27,9,4,31,7,3,-5,-4,8,9,12
-9,18,-10,-6,-8,-11,-5,9,-18,-6,-10
-6,1,3,-11,23,-5,-3,11,-3,-21,-2
-8,0,-16,0,-15,20,-2,-2,-11,16,-14
-2,-7,-4,-3,1,31,-5,1,-6,-3,-21
|
9,4,31,7,3,-5,-4,8,9,12,27
18,-10,-6,-8,-11,-5,9,-18,-6,-10,-9
1,3,-11,23,-5,-3,11,-3,-21,-2,-6
0,-16,0,-15,20,-2,-2,-11,16,-14,-8
-7,-4,-3,1,31,-5,1,-6,-3,-21,-2

-22,-14,0,-39,2,2
2,-5,-20,6,-2,4
|
-14,0,-39,2,2,-22
-5,-20,6,-2,4,2

6,9,7
-2,4,1
4,12,21
-13,2,6
11,-6,-3
20,-25,40
-14,16,1
-3,4,-11
|
9,7,6
4,1,-2
12,21,4
2,6,-13
-6,-3,11
-25,40,20
16,1,-14
4,-11,-3

13,3,26,18,-31,-25
-9,-26,-22,28,-13,32
4,5,6,-36,14,19
4,-25,-29,30,28,-17
|
3,26,18,-31,-25,13
-26,-22,28,-13,32,-9
5,6,-36,14,19,4
-25,-29,30,28,-17,4

-7,28,6
-13,31,9
-4,25,3
-18,32,10
-8,29,7
|
28,6,-7
31,9,-13
25,3,-4
32,10,-18
29,7,-8

-21,2,13,28,5,-18,21,15,-21,7,-23,-13
21,18,10,12,3,35,-7,1,-5,-21,20,-8
-1,-11,-11,-37,19,-10,17,9,15,-3,18,8
-7,9,10,-1,24,6,31,22,-8,-22,15,-6
4,-7,-10,3,-31,-6,-30,-18,8,20,-13,8
-13,-21,-10,-14,4,-33,6,2,2,25,-19,11
5,-9,-13,0,-29,-3,-31,-18,7,16,-12,11
|
2,13,28,5,-18,21,15,-21,7,-23,-13,-21
18,10,12,3,35,-7,1,-5,-21,20,-8,21
-11,-11,-37,19,-10,17,9,15,-3,18,8,-1
9,10,-1,24,6,31,22,-8,-22,15,-6,-7
-7,-10,3,-31,-6,-30,-18,8,20,-13,8,4
-21,-10,-14,4,-33,6,2,2,25,-19,11,-13
-9,-13,0,-29,-3,-31,-18,7,16,-12,11,5

6,-9,8,0,2,6,14,-5,5
-11,-15,19,-25,-10,2,19,1,-16
8,-36,1,25,-10,15,6,1,-13
|
-9,8,0,2,6,14,-5,5,6
-15,19,-25,-10,2,19,1,-16,-11
-36,1,25,-10,15,6,1,-13,8
---
-15,-7,-2,-3,10,1,26,-1,-6,10,-14,-12,11
10,11,5,8,20,4,-28,9,15,17,10,7,16
7,-20,-12,-14,7,-12,30,-6,-12,9,7,10,8
-15,4,2,6,23,5,6,0,-1,20,-15,-15,21
|
10,11,5,8,20,4,-28,9,15,17,10,7,16
-15,4,2,6,23,5,6,0,-1,20,-15,-15,21

-18,25,0,1,-3,0,1,-2,4,1,11,1,-4,-17
38,-32,6,-1,-5,-2,3,3,-3,0,-10,-1,0,26
20,-6,7,0,-9,-2,4,1,2,1,2,-1,-5,10
35,-33,4,-1,-3,-1,2,3,-4,0,-11,-1,1,26
|
38,-32,6,-1,-5,-2,3,3,-3,0,-10,-1,0,26
35,-33,4,-1,-3,-1,2,3,-4,0,-11,-1,1,26

-7,-19,-12
-10,18,-15
-16,-38,-8
|
-10,18,-15

4,10
-1,4
-16,-21
0,5
30,31
10,16
|
-1,4
0,5
10,16

28,-8,-9,4
-7,30,-12,8
-6,22,20,-20
-22,-28,-18,-11
-24,-32,-23,-8
27,-10,-6,2
10,-21,22,15
10,-21,25,12
23,-11,-8,0
|
-7,30,-12,8
-22,-28,-18,-11
27,-10,-6,2
10,-21,25,12

-20,-17,-13,3,3,19,-20
-12,6,11,4,-22,-6,7
-7,17,4,-22,8,-30,-35
8,20,-21,8,-28,-11,0
8,9,7,-10,-2,8,9
25,22,-23,-17,3,20,-5
-17,-12,-18,22,-16,-2,-8
|
-12,6,11,4,-22,-6,7
8,20,-21,8,-28,-11,0
25,22,-23,-17,3,20,-5

17,26,24
10,8,-12
-6,15,-28
6,5,18
-21,23,22
-1,5,-7
0,20,15
19,-9,-26
13,-27,-31
|
10,8,-12
6,5,18
-1,5,-7
19,-9,-26
